A hidden rule labels the rows of this table. It goes by one to three of the table's principal directions, not those with the most spread.
array([  1.,  -5.,  -8.,  15.,  -1.,  -8.,  29.,   1.,  10.,  13.,   7.,   8.,   9., -38.,  11., -23.,  -6.,  20.,   5., -14.,  -1.,   4., -20., -14.,  -6.,  38.,  -9.,  -6.,  -9., -12., -10.,  -4.]) FH
array([-12.,  13.,  -2., -10., -10.,  -3., -24.,   2.,  -3., -16.,   9., -12.,   0.,  26.,   1.,  12.,   5., -15., -13.,   4., -10.,  -3.,  24.,   2.,  -4., -27.,  -9.,   6.,   4.,   8.,  -2.,   1.]) FH
array([ 28., -73., -11., -25.,  44.,  20.,  20.,   4.,   0., -34.,  19.,  21., -10.,  -8.,  -5., -38.,  14., -44.,  -2.,  19., -25.,  15., -34., -12.,  40.,  21., -30.,  35., -15.,  10.,  19., -46.]) Qj
array([-12.,   9., -10.,   6., -44., -10.,  -4., -29.,  -9.,   4., -10.,   5.,   2.,  16.,   9.,   7.,  -2.,  -8.,  18., -21.,  10.,  -2.,  18., -13., -21., -10.,   4., -20.,  -2., -17., -12.,  12.]) FH
array([-11.,  36.,   4.,   3., -30., -13.,  19.,  18.,  -6.,   6.,  34.,  -4.,  17.,  21.,  28.,  35.,  12.,  15., -12.,  -2., -33.,   6.,   9., -21.,  18.,   4.,  -3., -22.,   0.,  -9.,  -3., -19.]) PR
array([ 11.,  30.,  -4.,  -6.,  40., -10.,  18.,  76.,   3., -15.,  46., -15.,   9., -20.,  43.,   1.,  20.,  19., -46.,  20., -50.,  17., -27., -19.,  51.,  20., -35.,  11.,   2.,   6.,  30., -47.]) PR
array([ 21.,   8.,   5.,  34.,   3., -14.,  13.,   2.,  -2., -26.,  38.,  21.,  -4., -25.,  42.,   8.,  14.,   3.,  19., -18., -48.,  14., -23., -51.,  -8.,   4., -56.,  22., -15., -27., -14., -21.]) FH
array([-24.,   5., -10., -12., -40., -15.,   7.,  -3.,   3., -11.,  13., -11.,  19.,  26.,   8., -13.,  -2.,  -7.,  -7.,  -6.,  -9.,  11.,   2.,  -1.,  33.,   7.,   6., -23.,  -3.,   5.,   0., -12.]) Qj
array([-11.,  85.,  -1.,  12.,  16.,  -1., -52.,  27., -19.,  34., -40., -10., -20., -22.,  43.,  35.,  12.,  20.,  -7., -17.,  19., -41.,  39.,  -5., -88., -38., -10.,   8.,  20., -32.,  11.,  34.]) FH
array([  3., -35.,  17.,   7.,   9.,  15.,  18., -31.,   1.,  13.,  -1.,  27.,  -2., -19.,  -3.,  -9.,   1.,  -5.,  30.,  -8.,  -3., -12., -17.,  -9., -19.,  25.,  -5.,   9., -13., -15., -14.,  -3.]) FH
array([-12.,  46., -15.,  23.,  -7., -25., -12.,  18.,  19.,   5., -29., -23.,   4., -29.,   7., -28., -13.,  30.,  -2., -31.,  24.,   3.,  -8.,  15.,  -1.,   5.,   7., -10.,  10.,   0.,   5.,  28.]) Qj
array([  5., -13.,  -5.,   1., -23.,   3., -14., -35.,  -7., -20.,  -5.,   9., -10.,  33., -15.,  16.,   2., -34.,  20., -12.,   0.,   2.,  23.,  -4., -14., -33.,  -5.,   6.,  -3.,  -1., -13.,  10.]) FH
array([ 13., -34.,   8., -17.,  29.,  14.,  16.,   4.,  -3.,   8.,   4.,   2.,  -2., -17.,  -8., -16., -11.,   2., -10.,  29.,  11.,   6., -25.,  15.,  20.,  22.,   4.,   0.,  -5.,  13.,  12., -12.]) Qj
array([ -4., -16.,  -1.,  25., -45., -11.,  32., -39.,   4.,   9.,  12.,  24.,  15., -17.,   4., -10., -11.,  13.,  32., -22.,  -2.,   6.,  -9., -27., -23.,  29.,  -2., -15., -20., -22., -38.,   5.]) Qj
array([ -9.,  73.,  10.,  29., -22., -20., -30.,  16., -14.,   0.,   9.,  -4.,  -2.,   9.,  48.,  50.,  19.,  20.,   5., -19., -25., -11.,  26., -36., -38., -35., -21.,  -2.,   9., -31.,  -6.,   8.]) Qj
array([ 13., -15., -12., -50.,  11.,  14.,  -2.,  24.,  -8., -38.,  24., -15.,  -3.,  52., -18.,   7.,   3., -47., -39.,  38., -20.,  22.,  12.,  27.,  59., -31.,  -7.,  14.,  -1.,  43.,  24., -30.]) PR
array([-12.,   0.,  28.,  -6.,  -5.,  15.,  -7., -24.,  -8.,  18.,  -8.,   6.,  -2.,  15.,  -4.,  20.,  -4.,  -4.,  17.,   3.,   5., -18.,   7.,  16., -15.,  -5.,  12.,  -5.,  -1.,  -3.,  -6.,  10.]) Qj
array([ 16.,  33., -31., -14.,  32.,  -4.,  10.,  66.,   9., -10.,   4., -23.,  -4.,  20.,  -6.,  20.,  24.,  -7., -46.,  -2., -19.,  13.,  13.,  10.,  52., -13.,   2.,   3.,  22.,  22.,  38., -20.]) FH
array([-15.,  22.,  17.,  33., -36.,  -8.,  13., -34.,   0.,  67., -37.,   2.,   8., -24., -12.,  18., -26.,  58.,  28., -18.,  57., -17.,   7.,  12., -47.,  23.,  53., -52.,   8., -21., -25.,  50.]) Qj
array([ 14.,   9.,  -3.,  33., -11., -15.,  15.,  -5.,   1., -16.,  16.,  21.,   0., -26.,  34.,  -6.,   8.,   6.,  27., -28., -28.,  11., -23., -41.,  -9.,  11., -35.,  12., -15., -28., -13., -12.]) PR
array([-30.,   9.,  20.,  -8., -32.,  12.,  -7., -32.,   8.,  33., -30.,  -8.,  11.,  34., -48.,  20., -17.,   8.,  11.,  -2.,  34., -23.,  33.,  46., -17., -10.,  59., -23.,   8.,  18., -21.,  39.]) PR
array([  8.,   8.,  25.,  29.,  21.,  -7., -12.,   3.,  -5.,   9.,   1.,   5.,  -6., -45.,  31.,  -3.,  -5.,  36.,  14.,   6.,   2.,  -4., -29., -20., -24.,  12., -16.,   4.,  -2., -22.,  -1.,   5.]) PR
array([  7., -32., -16., -27.,   4.,   1.,  17.,  15.,   6., -36.,  26.,  -8.,   5.,  37., -16., -11.,  11., -35., -22.,  12., -26.,  26.,  -7.,   5.,  73.,   1.,  -4.,   3.,   0.,  28.,  19., -36.]) Qj
array([  1.,  11.,  20.,  24.,  -1.,   7.,   3., -12.,  -1.,  21.,  -6.,  24.,   1., -22.,  10.,  14.,   6.,  21.,  29., -11.,  -5., -20.,  -1., -18., -47.,   7.,   2.,  12.,  -8., -24., -22.,  10.]) PR
array([-34., -23.,  40.,  21.,   7.,  16., -76., -71.,  22.,  26., -95.,  -6., -16., -13., -71., -35., -32.,  13.,  56., -17.,  87., -50.,  15.,  62., -78., -25.,  63.,  14.,  15.,   9., -28.,  92.]) PR
array([ 35., -32., -38.,  -9., -18.,  -6.,  51.,   9.,  -7., -39.,  53.,  23.,   7.,  16.,  12.,   2.,  15., -33., -11.,   4., -46.,  40.,  -7., -45.,  43.,   9., -36.,   6., -21.,  -1.,  -3., -52.]) FH
array([ 14.,  -5.,  29.,  -2.,  32.,  22.,  19.,   7.,  -6.,  11.,  21.,  20.,  -3., -18.,  13.,  15.,   4.,   3.,   6.,  17., -27., -10., -17.,  -3., -10.,  14., -18.,  23., -14.,  -5.,  -4., -17.]) Qj
array([-51.,  18.,  -1., -11., -68., -15., -48., -43.,  -1.,  -2., -30., -28.,   8.,  63., -24.,   8., -12., -16.,   8., -17.,  35., -12.,  48.,  28., -10., -41.,  40., -36.,  17.,  10., -11.,  40.]) FH
array([-27.,  29.,   9.,  57.,  -3., -31., -23.,  -1.,  27.,  28., -34., -13.,  10., -64.,   7., -33., -11.,  72.,  21., -34.,  35., -18., -17., -12., -44.,  29.,  20., -14.,  14., -26., -18.,  44.]) Qj
array([ 15., -16.,   6.,  15.,   7.,   5.,  16., -17.,   5.,  15., -11.,  11.,  -5., -19., -19.,   2., -10.,  12.,  17.,  -5.,  17.,   1., -10.,   5., -11.,  12.,  10.,  -2.,  -3.,  -3., -11.,  14.]) FH
array([ 16., -41., -15.,  17., -13., -13., -10., -22.,   7., -47.,   1.,   9.,  -6.,  14., -16., -21.,   8., -22.,  24., -12.,  -6.,  24., -12., -25.,  25., -14.,  -6.,  12.,  -3.,   0.,  -4.,  -7.]) Qj
array([  7., -22., -29.,  -6., -21., -17.,  16.,  13.,   8., -60.,  44.,   3.,  11.,  33.,   8., -15.,  23., -35.,  -9.,  -8., -52.,  35.,  -9., -35.,  64.,  -3., -29.,  11.,  -9.,   8.,   5., -46.]) PR
array([-20.,   8., -15., -51., -36.,  15., -16.,  -5.,  -8., -20.,  12., -14.,   5.,  89., -34.,  37.,   8., -56., -29.,  15., -14.,  -4.,  66.,  29.,  11., -53.,  15.,   2.,   4.,  34.,  -4.,  -3.]) Qj
array([ 23.,  13., -29.,  -1.,   3.,  -9.,  31.,  43.,   5., -23.,  38.,   2.,   8.,   8.,   7.,  16.,  20.,  -4., -29.,   3., -42.,  24.,   4., -26.,  33.,   0., -20.,  10.,  -3.,   7.,   5., -34.]) Qj
array([ 17., -72.,   3.,  14.,   4.,  -4.,  26., -29.,   2., -24.,  21.,  26.,   2., -29.,  10., -45.,  -1.,  -7.,  30.,   0., -13.,  23., -54., -36.,  28.,  41., -23.,   4., -20., -15.,  -4., -29.]) PR
array([ 31., -36., -22.,  -7.,  10.,   1.,  42.,  15.,  -9., -12.,  29.,  16.,  -2.,   1.,   9.,   4.,  17., -13., -11.,  10., -23.,  25., -18., -33.,  42.,  21., -15.,  -5.,  -5.,  -6.,  17., -42.]) Qj
array([-11.,   1.,   0.,  32., -42., -16.,  14., -33.,   0.,  37., -23.,   8.,   9., -17.,   0.,   2., -11.,  38.,  30., -24.,  37.,  -4.,  -2., -17., -26.,  24.,  34., -44.,   4., -28., -18.,  26.]) Qj
array([ -9.,  15.,  -1.,  -2.,   1.,   2., -18.,  -7.,   4.,  14., -30., -10.,  -5.,  -7., -14.,  -8., -15.,   4.,   1.,  -5.,  31., -12.,  12.,  28., -24., -10.,  14.,  -1.,   6.,   7.,  -1.,  29.]) Qj
array([  9.,  23.,  -1.,   3.,   5., -17.,  39.,  53.,   7., -32.,  74.,  -4.,  18.,   9.,  38.,  17.,  25.,   4., -29.,   4., -81.,  30., -23., -35.,  70.,  18., -43.,   6.,  -8.,   4.,   9., -58.]) Qj
array([-28.,  83.,  16., -10.,  -5.,   3.,   6.,  46.,   9.,  42.,  13., -25.,  22.,   8.,  -1.,  45.,  -5.,  41., -41.,  11., -11., -23.,  37.,  35., -19.,  -4.,  22., -10.,   9.,  18., -12.,  17.]) FH
array([-19., -16.,  11.,   5., -11.,  12., -29., -46.,   7.,  13., -37.,   6.,  -6.,   8., -38.,  -2.,  -8.,  -8.,  29., -14.,  33., -29.,  28.,  19., -53., -17.,  27.,   7.,   5.,  -1., -25.,  41.]) FH
array([-25.,  47.,  29.,  35.,  -5.,   0., -24., -19.,  -2.,  74., -54.,  -2.,  -2., -43.,   3.,  21., -16.,  64.,  25., -17.,  57., -46.,  17.,  13., -92.,   7.,  41., -25.,  15., -31., -20.,  61.]) FH
array([ -9.,  23., -31., -42.,  31.,   6., -16.,  56.,  15., -26.,  -5., -33.,  -2.,  37., -20.,  -8.,  19., -37., -52.,   2., -16.,   1.,  25.,  37.,  49., -25.,   1.,  21.,  19.,  40.,  37., -16.]) FH
array([ 26.,  -3., -12., -18.,  32.,   7.,  14.,  40.,  -9., -23.,  29.,   5.,  -5.,  -9.,  25.,  -5.,  13., -15., -25.,  22., -33.,  16., -18., -15.,  26.,   2., -35.,  24., -10.,   5.,  22., -40.]) PR
array([ 10., -15., -24.,   8., -13., -13.,   5.,  -3.,   5., -21.,   1.,   0.,  -1.,   7.,  -7., -10.,   4., -10.,   3., -12.,  -1.,  18.,  -1., -15.,  20.,  -3.,  -3.,  -5.,   2.,   0.,   2.,  -5.]) Qj
array([  4.,  40.,  31.,  -6.,   3.,  20.,  12.,  11., -19.,  22.,  26.,  16.,   1.,  13.,  25.,  59.,  10.,   3.,  -1.,  13., -35., -18.,  17.,  -5., -29., -13., -13.,  11., -10., -11., -11., -11.]) PR
array([  5.,   8.,   5., -14.,   8.,  17.,  -5.,  -6., -11.,  28., -19.,  -2., -10.,   7., -17.,  26., -10.,  -1.,  -7.,  13.,  27., -14.,  23.,  26., -28., -16.,  18.,  -6.,   6.,   6.,   1.,  20.]) FH
array([-10.,  42., -34., -13., -36., -19., -10.,  20.,   4., -30.,   7., -24.,   6.,  51.,  -2.,  16.,   9., -27., -25., -18., -16.,  16.,  36.,   6.,  30., -38.,  -3.,  -8.,  10.,  17.,   8.,  -2.]) Qj
array([-23.,  -5.,  13.,  20., -33., -13., -36., -51.,   5., -14., -20.,  -1.,  -2.,   5.,  -5., -18., -14.,  -7.,  37., -26.,  17.,  -8.,   4.,   3., -30., -17.,  -2.,   0.,  -2.,  -9., -23.,  33.]) FH
array([ -1.,  -6.,   0.,  20.,  15., -15.,  -8.,  10.,  15., -25.,   5.,  -3.,   1., -25.,  15., -34.,   6.,   7.,   9., -16., -16.,   8., -31., -16.,  17.,  14., -22.,  15.,  -2.,  -6.,   5.,  -9.]) Qj
array([ 16., -35.,   9.,   7.,  14.,  10.,   3., -19.,  -9.,  -5.,   7.,  23., -10., -15.,   6.,  -2.,   5.,  -9.,  19.,   7.,  -7.,  -2., -14., -22., -18.,   6., -18.,  15., -10., -15.,  -6., -10.]) Qj
array([-33.,  20.,  -2.,  -7., -28., -18., -32.,   0.,   9., -28.,   8., -27.,   9.,  42.,  -3.,   0.,   5., -15., -11., -11., -14.,   1.,  21.,   8.,  23., -26.,   0.,  -6.,  11.,  14.,   1.,   5.]) FH
array([ 12.,  48., -11., -30.,  30.,  25.,   9.,  59.,  -6.,  20.,   0.,  -4.,  -1.,  19.,  -9.,  44.,  18.,  -3., -42.,  21., -14., -15.,  38.,  22.,  -8., -22.,  14.,  20.,   8.,  19.,  15., -10.]) PR
array([ -8., -15.,  17., -51.,  -4.,  27., -19., -21., -31.,  -2.,   8.,  -4., -12.,  61.,  -6.,  39.,   1., -50., -14.,  34.,  -2., -11.,  32.,  26.,   3., -38.,  -1.,  -4.,   2.,  16.,  13.,  -9.]) FH
array([ 37.,  22.,   2.,  23.,  49.,   3.,  11.,  36., -18.,  27.,   6.,  15., -18., -57.,  42.,  28.,  12.,  35.,  -9.,  12.,  -4.,  -5., -15., -37., -40.,  12., -29.,   9.,   3., -32.,  12.,  -9.]) CV
array([ 29., -77., -28.,  30.,  20., -13.,  28., -15.,  22., -18.,  -7.,  20.,  -2., -62., -17., -72.,  -7.,  12.,  22., -12.,  20.,  27., -53., -31.,  16.,  51.,  -8.,   8., -11.,  -9.,  -5.,  -8.]) FH
array([-27.,  23.,  34.,  34., -28.,  -9.,  -3., -36.,   8.,  23.,  -5.,  10.,  11., -28.,  16.,  -4., -17.,  31.,  40., -28.,   2., -20., -10.,  -2., -47.,  18.,  -3.,  -6., -12., -24., -36.,  29.]) FH
array([-12., -40.,  13., -50.,   1.,  25.,  -1., -17.,   0., -22.,  13.,  -9.,   2.,  67., -41.,   5.,   1., -55., -13.,  23., -14.,   2.,  14.,  43.,  54., -17.,  14.,   6.,  -1.,  42.,  10., -17.]) Qj
array([ 21., -18.,  12.,  20.,  12.,   5.,   1., -16., -16.,   3.,  -2.,  25., -14., -22.,  25.,   6.,   9.,   3.,  29.,  -2.,  -2.,  -2., -21., -34., -22.,   6., -17.,   7.,  -7., -30.,   1.,  -8.]) Qj
array([  9., -11.,  18.,  21.,  21.,   3.,  12.,  -6.,  -3.,  46., -24.,   3.,  -6., -38.,  -4.,   4., -11.,  45.,  13.,   6.,  39.,  -7., -24.,   3., -10.,  31.,  29., -28.,  11., -15.,   8.,  17.]) FH
array([  2.,  21., -26., -33.,   6.,  -3.,  17.,  54.,  -2., -14.,  29., -23.,   9.,  36.,   3.,  18.,  16., -15., -54.,  18., -27.,  18.,  15.,   7.,  60.,  -7.,  -2.,  -9.,  11.,  26.,  30., -35.]) PR
array([  8., -24.,   6.,  29.,  -8., -13.,  -5., -19.,  -3.,   2.,   0.,   8.,  -1., -22.,   5.,  -6.,  -4.,  26.,  19.,   3.,  15.,   7., -17., -29., -13.,  10.,   4., -13.,   0., -19., -11.,   7.]) Qj
array([-15.,  41., -12.,  -6., -12.,  -9., -35.,  14.,  -1., -26.,   3., -12.,  -1.,  18.,  20.,   3.,   9., -21., -11., -11., -20.,  -7.,  27.,  -3., -20., -37., -26.,  22.,   1.,   0.,  -1.,   3.]) Qj
array([  9.,  43., -11., -41.,  24.,  20., -10.,  42., -17.,  14.,  -3., -18., -11.,  29.,  -5.,  44.,   3., -17., -49.,  29.,   2., -10.,  43.,  35.,  -7., -38.,   4.,   6.,  13.,  24.,  23.,   0.]) FH
array([ 12.,  24., -28., -26.,   2.,  -1.,   4.,  40.,  -3., -47.,  32.,  -5.,  -1.,  41.,  16.,  13.,  24., -46., -30.,  -1., -53.,  19.,  15.,  -8.,  43., -30., -36.,  27.,  -4.,  17.,  19., -39.]) PR
array([  8.,  14.,  16.,  22.,  40.,  -1.,  -6.,  30.,   7.,  -3.,   5.,   7.,  -3., -43.,  30., -14.,  13.,  24.,   6.,  -3., -23.,  -7., -33., -20.,  -6.,  17., -23.,  28.,  -2., -16.,   8., -13.]) PR
array([ 67., -56., -62., -66.,  74.,  13.,  37.,  74., -20., -45.,  42., -16., -23.,  11.,   0., -12.,  14., -55., -85.,  63., -19.,  56., -20.,   1., 104.,   0., -41.,  12.,   5.,  43.,  73., -74.]) FH
Which label does each new row get?
array([ 48., -30.,  -1., -37.,  64.,  30.,  27.,  46., -19., -13.,  38.,  11., -13.,  -4.,   8.,  14.,  11., -21., -39.,  57., -31.,  17., -20.,  -1.,  37.,   3., -28.,  30., -10.,  20.,  31., -52.]) ~ PR
array([  4.,  26.,  -1.,  -4.,   7.,   1.,   4.,  19.,  -8.,   9.,   7.,  -2.,  -2., -10.,  21.,  12.,   0.,   6., -14.,   5.,  -7.,  -2.,   2.,  -1.,  -9.,  -1., -14.,   0.,  -1.,  -4.,   6.,  -5.]) ~ Qj
array([ 15.,  16., -17.,  -8.,   9., -10.,  11.,  41.,  -6., -26.,  33.,  -7.,   1.,   9.,  28.,   9.,  15.,  -8., -28.,   9., -35.,  22.,  -7., -20.,  40.,  -5., -29.,   5.,   0.,   4.,  21., -35.]) ~ PR
array([ 23., -26.,  -2.,   8.,  20.,   6.,  16.,  -5.,  -3.,  -2.,   2.,  16., -11., -17.,   3.,  -3.,   5.,  -6.,  12.,  -2.,  -4.,   7., -19., -15.,   3.,  12., -14.,   8.,  -5., -10.,   5., -11.]) ~ FH
array([-11.,  41., -22.,   6., -10., -21., -27.,  21.,   9., -24.,  -2., -20.,   0.,   6.,  13.,  -6.,   7.,  -5., -14., -21., -10.,   3.,  18.,  -5.,  -4., -25., -19.,   9.,   8.,   2.,   3.,   8.]) ~ FH
array([ 12.,   9.,   9.,   6.,  28.,   1.,  13.,  31.,  -7.,  12.,  18.,   4.,   0., -29.,  30.,   8.,  10.,  25., -13.,  16., -16.,   0., -20., -21.,   2.,  20., -14.,   2.,   0., -13.,  12., -21.]) ~ PR
array([-16.,   2.,  -9., -44.,  24.,   6., -26.,  34.,  11., -53.,  30., -26.,   1.,  41.,  -5., -15.,  15., -53., -43.,  15., -46.,   4.,  15.,  24.,  45., -29., -34.,  39.,   2.,  40.,  19., -28.]) ~ FH
array([ 15., -47.,  33.,  30.,  43.,   9.,  13., -21.,   0.,  36., -21.,  21.,  -8., -77.,   9., -36., -16.,  46.,  35.,   9.,  33.,  -9., -62.,  -9., -20.,  56.,   8.,  -4.,  -6., -26.,   1.,   8.]) ~ PR
array([ -4., -12., -26., -17., -20.,  -6., -10., -11.,  -2., -17., -15., -10.,  -3.,  26., -13., -15.,  -4., -29.,  -5.,  -6.,  17.,  11.,  13.,  10.,  18., -17.,   6., -10.,   4.,  11.,  11.,   3.]) ~ FH
array([  1.,  11.,  30.,  41.,  29.,  -3., -14.,  -2.,   3.,  30., -23.,  10.,  -6., -71.,  25., -18.,  -9.,  53.,  28.,  -6.,  21., -21., -35., -14., -51.,  27.,  -3.,   8.,  -1., -31.,  -8.,  22.]) ~ PR
array([ 21., -43.,  16.,  21.,  39.,   8.,   6., -13.,  -2.,  16., -19.,  19., -13., -54.,   6., -28.,  -5.,  22.,  27.,   6.,  24.,  -3., -46., -13., -11.,  34.,   1.,   5.,  -4., -20.,   8.,   0.]) ~ PR
array([ 35., -53., -23.,  39.,  21., -17.,  46.,   4.,  22.,   7.,  -7.,  16.,   4., -81., -12., -62., -17.,  47.,  14.,  -4.,  29.,  30., -62., -25.,  19.,  66.,   8.,  -9.,  -9., -10.,  -4.,  -4.]) ~ PR
array([  6., -25.,  10.,  -3.,   5.,  10.,  -8., -22., -15.,  15., -20.,   8., -10.,  -8.,   0.,  -4.,  -7.,   1.,  14.,  13.,  29.,  -6.,  -9.,   1., -15.,   3.,  12., -10.,   1., -10.,   7.,   7.]) ~ PR
array([-18.,  12.,   6.,  -4.,   3.,  -3.,  -6.,   3.,   9.,  13., -19., -15.,   5., -12.,  -3., -23., -14.,  11.,  -3.,  -6.,  19.,  -7.,  -9.,  27.,   6.,  12.,  13., -10.,   4.,   8.,   7.,  14.]) ~ Qj
array([ 32.,  -4.,   3.,  -9.,  58.,  19.,   4.,  36., -13.,  -6.,  17.,  11., -19., -12.,  19.,  21.,  22., -12., -18.,  21., -28.,  -2.,  -9., -15.,   3.,  -5., -32.,  31.,   1.,  -3.,  24., -30.]) ~ FH
array([ 14., -20.,   1., -36.,   6.,  21.,  11.,  -3., -12., -34.,  34.,  12.,  -5.,  36.,   1.,  10.,   6., -57.,  -8.,  18., -42.,  11.,   5.,   7.,  24., -19., -35.,  29., -19.,  18.,   3., -33.]) ~ Qj
array([ 28., -48.,  16.,  12.,  31.,  -3.,  34.,  13.,  -4., -22.,  45.,  20.,   3., -38.,  35., -27.,   8.,  12.,   7.,  22., -37.,  28., -69., -42.,  50.,  47., -35.,   9., -18., -13.,  12., -52.]) ~ PR
array([ 14.,  -4., -13.,  -1.,   9.,  -9.,  17.,  22.,   8., -16.,  22., -10.,   3.,   1.,  -5.,  -1.,   1.,   1., -21.,   5., -15.,  22.,  -9.,  -1.,  39.,   5., -11.,  -1.,   2.,  15.,   9., -15.]) ~ FH
array([-15.,  20.,  -2.,  -3., -21.,  -8., -10.,  -2.,  -2.,  -7.,   6.,  -8.,   5.,  13.,  12.,   2.,  -1.,  -6.,  -3.,  -7.,  -7.,   0.,  11.,   0.,  -2., -11.,  -8.,  -4.,  -1.,   0.,  -4.,   2.]) ~ Qj
array([-19.,  77.,  31., -32.,  -3.,  29., -29.,  23., -24.,  60., -26., -21.,  -1.,  45., -16.,  83.,  -7.,  21., -31.,  38.,  29., -41.,  66.,  56., -49., -50.,  55., -16.,  20.,  18.,   2.,  36.]) ~ PR
array([ 13.,   9., -35., -17., -17.,  -6.,  16.,  15.,  -9., -28.,  27.,   2.,  -1.,  30.,  14.,  16.,  16., -37., -20.,  -7., -31.,  19.,  20., -20.,  21., -19., -30.,   4.,  -4.,   2.,   7., -27.]) ~ FH
array([-27.,  36.,  -1.,   5., -48., -26.,   2.,   5.,   0., -13.,  36., -17.,  20.,  32.,  25.,  21.,   5.,   6., -12., -11., -32.,  11.,  14., -17.,  23.,  -6., -11., -26.,   2.,  -3., -10., -10.]) ~ FH
array([-20.,  14.,  36.,  35.,   5.,   5., -51., -42.,   7.,  36., -60.,   4., -12., -39., -16.,  -9., -21.,  36.,  44., -15.,  55., -43.,   8.,  21., -93., -11.,  28.,   9.,   7., -19., -28.,  67.]) ~ PR
array([-11.,  33.,  25., -14.,  11.,  13.,  -5.,  21., -13.,  41.,  -2., -14.,   3.,  11.,   1.,  44.,  -2.,  28., -24.,  30.,  12., -20.,  20.,  23., -14.,  -6.,  28., -19.,  13.,   6.,   7.,   9.]) ~ PR
array([ 39., -26., -25., -40.,  53.,  12.,  27.,  69.,   3., -49.,  45.,  -7.,  -1.,  16.,  -4., -12.,  20., -33., -54.,  43., -49.,  37., -22.,   2.,  90.,   1., -26.,  34.,  -5.,  40.,  40., -64.]) ~ PR
array([ -9.,   2., -16.,  10., -50., -17.,   5., -31.,   0., -11.,   5.,   5.,   8.,   6.,   4.,  -9., -12.,  -7.,  15., -22.,   3.,  11.,  10., -13., -14.,  -3.,  -9., -14., -11.,  -9., -24.,  10.]) ~ Qj
array([  1.,   8., -10., -17.,   0.,  -5.,  -3.,  26.,   3., -30.,  29., -16.,   5.,  29.,  -2.,   7.,   8., -17., -30.,  13., -29.,  16.,  10.,   2.,  37., -18., -14.,   9.,   2.,  22.,   8., -20.]) ~ Qj
array([ -27.,   62.,   49.,   49.,   32.,    6.,  -39.,  -12.,    9.,   92.,  -77.,   -5.,  -10.,  -90.,    7.,    0.,  -29.,   88.,   33.,  -20.,   74.,  -64.,   -2.,   33., -122.,   19.,   36.,   -6.,   16.,  -33.,  -20.,   84.]) ~ FH
array([ 12., -27., -27.,   5., -31., -19.,  21., -13.,   7., -39.,  27.,   6.,   9.,   2.,   0., -28.,  -8., -16.,   3.,  -7., -15.,  34., -14., -21.,  29.,   7., -22.,  -1., -17.,   5., -14., -17.]) ~ Qj
array([-30.,  35.,  -6.,  20., -44., -22., -12., -14.,  11.,  11., -17.,  -8.,  14.,  -6.,   7., -11., -10.,  22.,  14., -31.,  15.,  -9.,  14.,  -2., -29.,   1.,  13., -18.,   1., -13., -21.,  28.]) ~ Qj
array([  7., -48., -34.,  27., -52., -28.,  15., -51.,  15., -35.,  -1.,  13.,   7., -10., -18., -51., -18., -11.,  34., -32.,  16.,  33., -16., -26.,   7.,  13.,  -7., -12., -16.,  -7., -30.,  11.]) ~ FH
array([-27.,  14.,  -5.,   7.,  -8.,  -1., -32., -14.,  22.,  21., -58., -16.,   1.,  -1., -45., -20., -13.,  13.,  10., -23.,  51., -25.,  26.,  40., -33., -11.,  48.,  -4.,  17.,  12., -10.,  52.]) ~ PR
array([ 27.,  62., -10.,  -9.,  43.,  11.,   7.,  58., -19.,  37.,  -7.,  -9., -17., -22.,  25.,  47.,   5.,  21., -41.,  16.,   6.,  -9.,  18.,  11., -26., -14., -10.,   1.,  13.,  -3.,  28.,   1.]) ~ FH
